Here are some points, one per row:
tensor([ 0.25, -0.66, -0.77,  0.93,  0.17,  0.15,  0.75,  1.04, -0.44, -1.63,  0.17,  0.27,  2.00,
        -0.41,  0.41, -0.33, -1.19, -0.05,  0.13, -1.22, -0.83, -0.50,  0.00, -0.17])
tensor([-1.30, -0.43, -0.27, -0.67, -1.30, -0.74, -0.26,  1.39,  1.32, -1.36, -1.10,  1.06,  1.49,
         1.84,  0.56, -0.59, -0.13, -1.24, -0.41,  0.97, -0.30, -0.11,  0.61, -0.60])
tensor([ 0.08,  0.85,  0.34,  1.03, -2.56,  0.34, -0.52,  1.07,  1.63, -0.46,  0.61, -2.53, -1.41,
        -1.34,  0.64, -0.94,  0.05, -0.24, -1.88,  1.08, -1.57, -0.82,  0.41,  0.03])
tensor([ 1.53,  0.57,  1.96,  0.33, -0.25, -1.71, -0.63,  0.28,  0.66, -1.08,  0.99,  1.93,  0.92,
        -0.81, -0.66,  0.63,  0.00,  0.19,  0.81, -0.28,  0.48, -0.57,  0.95, -1.06])
tensor([-3.09,  1.55, -0.02, -1.42,  0.22, -0.80,  0.76, -0.47,  0.81, -0.52,  1.58,  1.23, -0.70,
        -0.65, -0.24,  0.32,  0.66,  0.70,  0.54, -0.25, -1.42,  0.17, -0.16,  0.65])
tensor([ 0.23,  0.87,  0.92, -0.25, -0.77,  1.18, -0.47,  0.12, -1.10,  2.39, -0.95,  1.67,  1.90,
         2.00, -1.26,  1.09, -0.94, -0.15, -1.36,  0.24, -1.07, -0.10, -0.31, -0.55])
tensor([-0.21,  0.46,  0.05,  0.35,  0.55,  0.38,  0.55,  0.39,  0.23, -0.96, -1.43, -0.76,  0.24,
         0.65,  0.70,  0.85,  2.69, -0.97, -0.41, -1.39, -0.82,  2.85,  1.43,  0.28])
tensor([ 0.82,  0.38,  0.93,  0.33, -0.28,  0.17,  1.68,  0.85, -0.18,  0.50, -0.21,  0.94, -2.11,
         1.59,  0.55, -0.01,  0.87,  2.52, -0.88,  0.42,  1.06,  0.04,  0.25,  2.41])
tensor([-1.34, -1.35,  0.49,  0.87,  0.80,  0.31, -0.47, -1.68,  0.04, -0.22, -0.92, -0.96,  1.25,
         0.27,  0.04, -0.44,  1.32,  0.25,  0.76, -0.38,  0.88, -3.34,  1.23,  0.32])
tensor([ 0.94,  0.75, -0.92, -1.07, -1.54, -2.05,  1.15,  0.33,  0.20,  1.52,  0.00, -0.88, -0.39,
         0.58,  0.21, -1.54,  0.60, -0.95,  1.07, -1.99, -0.30, -0.96,  0.28, -0.34])
tensor([ 1.16,  0.13,  1.38, -0.26,  1.05,  0.45, -1.45, -1.02,  0.76,  0.33,  0.49,  0.61,  1.08,
        -1.17,  1.39, -0.57,  1.06, -1.27, -0.41, -0.05, -0.29,  0.08, -1.59,  1.93])
tensor([-0.53,  1.74, -0.56,  1.05, -2.23,  0.30,  0.25, -1.39, -1.85,  0.17,  0.05,  0.50,  0.20,
        -0.89,  1.18, -0.50, -0.26,  0.01,  0.99, -0.11,  0.57,  1.21,  0.40,  0.83])
tensor([ 1.57, -0.79,  1.00, -0.86,  0.49,  0.30, -0.64,  0.71,  0.86, -0.25,  1.04, -0.68, -0.38,
         0.68,  1.54,  1.16,  0.28,  0.46,  1.68,  0.01, -0.23, -0.15,  1.07, -1.46])
tensor([-0.21, -1.55,  1.47,  0.99, -1.00, -0.29,  2.34, -1.19,  0.23, -1.24,  0.61,  0.25, -0.38,
         0.73,  0.36, -0.87,  0.53, -1.24, -0.19, -0.81,  1.94,  0.24, -1.51, -1.17])
tensor([-0.05, -2.15, -0.53, -0.05, -1.11, -0.16,  0.23, -1.21,  1.48, -0.65,  0.41, -0.30,  0.04,
        -0.81, -0.27,  2.73, -0.79,  0.22, -1.45, -1.58,  0.51,  0.26, -1.87, -0.23])
tensor([ 1.65,  0.20, -2.89,  0.88,  0.19, -0.54,  0.66, -0.05, -0.69, -1.22,  0.88,  1.65, -0.78,
         0.24,  0.68,  0.55,  1.38,  0.58,  0.15,  0.51, -0.18, -1.21, -0.53, -0.17])
tensor([-0.69, -1.25,  0.05,  0.67, -0.13, -1.25, -2.13, -0.12,  0.18,  0.22, -0.70,  0.79, -1.27,
         0.14, -1.12,  0.16,  0.63,  0.13, -0.57, -0.01, -0.11, -0.56, -0.94,  0.62])
tensor([ 0.37,  0.75, -0.55,  0.10,  1.22, -2.49,  1.07, -1.34,  0.84,  0.44,  0.84, -1.91,  1.82,
         0.10,  0.62,  0.23, -0.75,  2.05, -0.69,  0.19,  0.24,  0.29,  0.71,  0.64])
tensor([-0.11, -0.35, -0.42, -1.64,  0.46,  0.20, -0.83,  1.25, -1.33,  0.92,  0.51, -1.23,  1.29,
        -0.35, -0.61, -0.59,  1.17,  0.42, -0.47,  0.60,  1.70,  1.13, -1.40, -0.24])
tensor([ 0.52, -0.86, -0.75, -1.24,  0.96,  0.34, -0.83, -0.61,  0.35, -0.08,  1.51,  0.31, -0.25,
         0.39, -1.51, -1.93, -0.78, -0.98,  0.12, -0.22,  0.44,  0.74,  1.02,  0.08])
tensor([-0.31,  0.56, -0.43,  0.09,  0.01,  1.06, -0.98,  1.59,  0.63,  0.74, -1.84,  0.35,  0.08,
        -1.57, -1.74,  0.83, -0.97,  0.73,  1.21, -1.25,  1.88,  0.23,  0.57,  0.84])
tensor([ 1.04,  0.57,  0.68, -0.58,  0.76,  1.00, -0.05, -1.33, -0.48, -1.50, -1.67,  0.77, -0.36,
        -0.20, -0.60, -2.03, -1.16,  2.02, -0.89, -1.11, -1.05,  0.67, -0.28, -1.60])
tensor([-0.97,  0.62, -1.01,  0.13,  1.31,  2.22,  0.58,  0.48,  2.38,  0.44, -0.15,  0.60,  1.07,
        -0.02,  0.80, -0.42, -0.48, -0.70, -0.04,  1.27,  1.48, -0.63, -0.84, -1.00])
tensor([-1.25, -0.60, -0.28,  1.41,  1.15,  0.48, -1.58,  2.12, -2.20,  1.66,  0.72, -0.44, -0.77,
         1.08,  0.51, -0.46, -1.26,  0.91,  0.67, -1.32, -1.22,  0.76, -0.79,  0.94])
tensor([ 0.18, -1.60,  0.17, -1.00, -1.18,  2.01,  1.15, -0.39, -0.20,  0.03,  0.89, -0.66,  0.16,
        -0.05, -1.37, -0.09, -0.13,  0.34,  1.50,  1.38, -1.73,  0.08,  0.49,  1.89])
tensor([ 0.14, -0.51, -1.23, -0.93,  0.67,  0.76, -0.87, -1.02,  0.34,  2.09, -0.57,  0.60, -1.24,
        -0.14,  1.32,  0.17, -0.79, -0.88, -1.44, -0.56, -0.27,  0.58,  1.10, -0.78])
tensor([ 0.14, -0.05, -0.30,  0.32,  1.28, -1.72,  1.78,  0.78, -0.46,  0.28, -1.82, -0.12, -0.57,
        -1.11,  0.37,  0.14, -1.54, -0.83,  0.58,  1.70, -0.96,  0.37, -0.83,  1.34])
tensor([-0.03,  1.96,  0.81, -1.54,  0.73,  0.48, -0.10,  0.07, -1.22, -1.78,  0.57, -1.49, -1.12,
         0.65, -0.34,  2.00, -1.18, -1.82, -0.66, -0.96,  0.88, -1.33, -0.53,  0.25])
tensor([ 0.17, -0.06,  0.37, -1.00, -0.75, -0.27, -1.54, -0.94, -0.27, -0.53, -1.61, -0.48, -0.32,
         0.63,  1.07,  0.32, -0.49,  0.56,  1.69,  1.47,  0.58,  0.44, -1.06, -1.41])
tensor([-0.36,  0.11, -0.04,  0.99, -0.14, -0.03,  1.51, -0.18, -0.36,  0.96, -0.17, -1.25, -0.46,
        -1.18, -1.84,  0.32,  1.58,  0.34,  1.12,  1.14, -1.87,  0.19, -0.84, -1.67])
tensor([-0.97, -1.18,  0.96, -0.46,  0.89,  0.15, -0.35,  1.08, -2.65,  0.87, -0.06,  0.67, -0.60,
        -1.96, -0.14,  0.05,  0.22, -0.51, -1.31,  1.21,  1.16, -0.85,  2.43, -0.71])
tensor([ 0.61,  1.33, -0.63,  2.52,  0.33, -0.26, -0.80, -0.62,  0.49, -0.07,  1.33, -0.50, -0.45,
         1.10, -1.26, -0.25, -0.19, -0.56,  0.06,  1.30,  0.45,  0.83,  0.58,  0.11])
These points spread out most along one direction. Take the direction at right angles to it along which they spread out most. Then take the direction at right angles to both along which they spread out most. Go by this last direction. For each point below, how far along it does it lie, from 0 to 99? 50 is the average, and the first point above lies past it. One standard deviation of the points above along it is 16.
tensor([ 1.16,  0.13,  1.38, -0.26,  1.05,  0.45, -1.45, -1.02,  0.76,  0.33,  0.49,  0.61,  1.08,
        -1.17,  1.39, -0.57,  1.06, -1.27, -0.41, -0.05, -0.29,  0.08, -1.59,  1.93]) 51
tensor([ 0.25, -0.66, -0.77,  0.93,  0.17,  0.15,  0.75,  1.04, -0.44, -1.63,  0.17,  0.27,  2.00,
        -0.41,  0.41, -0.33, -1.19, -0.05,  0.13, -1.22, -0.83, -0.50,  0.00, -0.17]) 57
tensor([ 0.08,  0.85,  0.34,  1.03, -2.56,  0.34, -0.52,  1.07,  1.63, -0.46,  0.61, -2.53, -1.41,
        -1.34,  0.64, -0.94,  0.05, -0.24, -1.88,  1.08, -1.57, -0.82,  0.41,  0.03]) 14
tensor([ 0.61,  1.33, -0.63,  2.52,  0.33, -0.26, -0.80, -0.62,  0.49, -0.07,  1.33, -0.50, -0.45,
         1.10, -1.26, -0.25, -0.19, -0.56,  0.06,  1.30,  0.45,  0.83,  0.58,  0.11]) 50
tensor([-0.03,  1.96,  0.81, -1.54,  0.73,  0.48, -0.10,  0.07, -1.22, -1.78,  0.57, -1.49, -1.12,
         0.65, -0.34,  2.00, -1.18, -1.82, -0.66, -0.96,  0.88, -1.33, -0.53,  0.25]) 55
tensor([-0.21, -1.55,  1.47,  0.99, -1.00, -0.29,  2.34, -1.19,  0.23, -1.24,  0.61,  0.25, -0.38,
         0.73,  0.36, -0.87,  0.53, -1.24, -0.19, -0.81,  1.94,  0.24, -1.51, -1.17]) 55
tensor([-0.97,  0.62, -1.01,  0.13,  1.31,  2.22,  0.58,  0.48,  2.38,  0.44, -0.15,  0.60,  1.07,
        -0.02,  0.80, -0.42, -0.48, -0.70, -0.04,  1.27,  1.48, -0.63, -0.84, -1.00]) 36
tensor([-0.69, -1.25,  0.05,  0.67, -0.13, -1.25, -2.13, -0.12,  0.18,  0.22, -0.70,  0.79, -1.27,
         0.14, -1.12,  0.16,  0.63,  0.13, -0.57, -0.01, -0.11, -0.56, -0.94,  0.62]) 45
tensor([-0.05, -2.15, -0.53, -0.05, -1.11, -0.16,  0.23, -1.21,  1.48, -0.65,  0.41, -0.30,  0.04,
        -0.81, -0.27,  2.73, -0.79,  0.22, -1.45, -1.58,  0.51,  0.26, -1.87, -0.23]) 58
tensor([-3.09,  1.55, -0.02, -1.42,  0.22, -0.80,  0.76, -0.47,  0.81, -0.52,  1.58,  1.23, -0.70,
        -0.65, -0.24,  0.32,  0.66,  0.70,  0.54, -0.25, -1.42,  0.17, -0.16,  0.65]) 49
tensor([ 0.52, -0.86, -0.75, -1.24,  0.96,  0.34, -0.83, -0.61,  0.35, -0.08,  1.51,  0.31, -0.25,
         0.39, -1.51, -1.93, -0.78, -0.98,  0.12, -0.22,  0.44,  0.74,  1.02,  0.08]) 47
